In the data rows, the value 128 means zero.
Here are some points:
[148 103 191 136 112 161 172 158 164 138 185  81  93 189 169 131 137 109
 141]
[171 122 252  84 101 122 151  96  63 127  69  95 141 170 113 110 115 161
  94]
[ 71 115  96 165 125 101 154 107 164 119 144 138 121 115 142  59 150  89
 178]
[122 143  73 129 118  76 137 100  73 129 139 106 127 155 151 202 153 148
 108]
[115 150  85 131  96 114 121 112  59 121 100 113 155 129 161 101 170 173
 135]
[ 80 153 140 102 162 100 218 142 137  81 235 127  91 126 107 136 131  94
 104]
[ 71 129 118 116  92 136 117 111 105 127 127  84 123  78 141 125 128 154
 155]
[ 68 134  90 124 129 145 143 178 160 133 141 133 103 100 154 116 193  99
 178]
[144 130 202 149  97  98 123  66  98  98  85 116 133 169 149 108  96 178
 134]
[ 85 109  89 186 132 106 136 153 147 151 198 151 120 103  90 134 146 118
 210]
[ 86 172 145 121 116 102 140 101 101 122 109  99  92 122 136 111 124 127
 103]
[159 106 127 201 153 149 186  98 154 174 208 156 168 164 137 165 139 117
 168]
[131 150 160  94 105 151 138 198 108 119  97 198 159 105  76 102 104  92
 145]
[120 142 255 130 129 122 145 127  81  91  54 124 189 146 113 114  83 139
 147]
[ 99 159 212  86 190 171 156 138 158  90 171 136 109 139 240 153 104  89
 121]
[ 93 125 114 138 137 143 114 163 147 158 140 147 137 125 179 105 147 111
 151]
[140 105  51 158 121  94  76  98 183 151  88 191 102 172 112  99 175 133
 118]
[118  83  66 162  75 107 111 125  96 182 122 151 123  78  72 143 140 123
  12]
[112 148 121  87 158 157 165 145 169 138 158 103 136 143 158 126 124 156
 131]
10 more points follow, each with its number after it:
[110 160  80 163 141 138 102 151  73 205 107 142 150 103  70 118 162 103
 122] 0
[122 116  95 151 119 110  86 114  87 182  89  99 107 112 101 139 124 161
  91] 1
[ 97 136 105 165 131 186 137 167 142  79 131 190 125  66  77 111 154 102
 101] 2
[ 67 153  93 136  97 110 150 142 137  91 132 135 119 142 154 132 152 124
 174] 3
[119 147 111 162 114 112 146 166 119  93 126 158 133 118 132 108 130 140
 146] 4
[134 113  75 105 106  87 149 105 131 156 154  87 135 214 164 138 144 125
 127] 5
[193 155  90 138 115  93  94 118 105 108 107  60  97 145 109 167 109 144
 115] 6
[180 157  80 107 157  79 115 102  84  83 140 100 133 148 116 135 149 160
 164] 7
[118  87  97  81 178 102 120 162 152 120 127 153 164  82 132  91 145  89
 130] 8
[130 151 110 132 141 119 109 172 105  96 139 199 101 121 101 141 129  97
 105] 9
Which two of these numbered points are nearest to each point below, looking only along the 4 directions in which the first points spread most? Their numbers follow each, nearest first.
[128 137 126 148  75 134 122  69  87 134 156  66 151 102 131 176 150 175
  76] > 6 7
[136 117 106 130 137 160 194 125 116 131 135 138 109 180 165 157 126 108
  89] > 5 7
[ 85 122 150 127  63 121 115 116 111 151 100  74  81 135 134 141 154 134
 143] > 7 6
[ 95 153 110  70 133  93 167 187 154 103 142 150 138 109 129 107 135 121
 177] > 8 3
[ 96 139  80 104 144 172  88 144 117  98 129 135 154 146 118 138 138 121
 147] > 9 4
Here are 10 other points, each followed by its number:
[173 163 141 128 107 137 101 138  63  95 111  96 116 129 120 172 116 168
  87] 0
[126 184 116 157 108 119 129 144  69  94 113 179 174  79  91 113 113 140
 125] 1
[132 112  28 131 193 107 117 191 144 127 157 208 209  87 103 112 157 120
 112] 2
[ 92 126  63 156 130 107 133 109 123 173 123 113 115 111  83 123 153 177
 159] 3
[168 136 148 146 119 102 116 154 102 182 102 152 176 108  40 127 106 129
 149] 4
[118  97  78 151  97 119 129 148 123 105 189  49 126 228 124 135 172 144
 147] 5
[125 106 118 108 135 149 144 198 153 150 170 140 128 128 111 118 171  80
 200] 6
[ 87 180  57 124 108  91 114 119 167  71 137 103 103 106 157  86 129 175
 156] 7
[ 56 179 107  89 120 126 168 109 167  57 192 106  96 141 146 110  99 101
 146] 8
[ 97 121  98 126 100 109 125 113 117 147 149  83 139 142 105 186 127 151
  98] 9
Which two of these numbered points are nearest to each point below, looking only along the 4 directions in which the first points spread most? Their numbers follow each, nearest first.
[106 129 139  99 124 160 206 124 151  74 196 108  88 106 186 125 144  92
 163] > 8 6
[ 54 141 108 138 110 129 145 130 163  91 162  89 125 157 155 129 137  93
 168] > 8 6
[161 123 239 112 137 122  61  48  99 125  47  84 102 131 111 145 109 178
  37] > 0 9
[115 134 107 102 163 140 118 174 157  99 146 170 126 155  92  62 106 117
 200] > 6 2
[ 64 166 112 132 107 131 124 143 135 103 119  84 138 147 142 141 127 133
 151] > 7 8
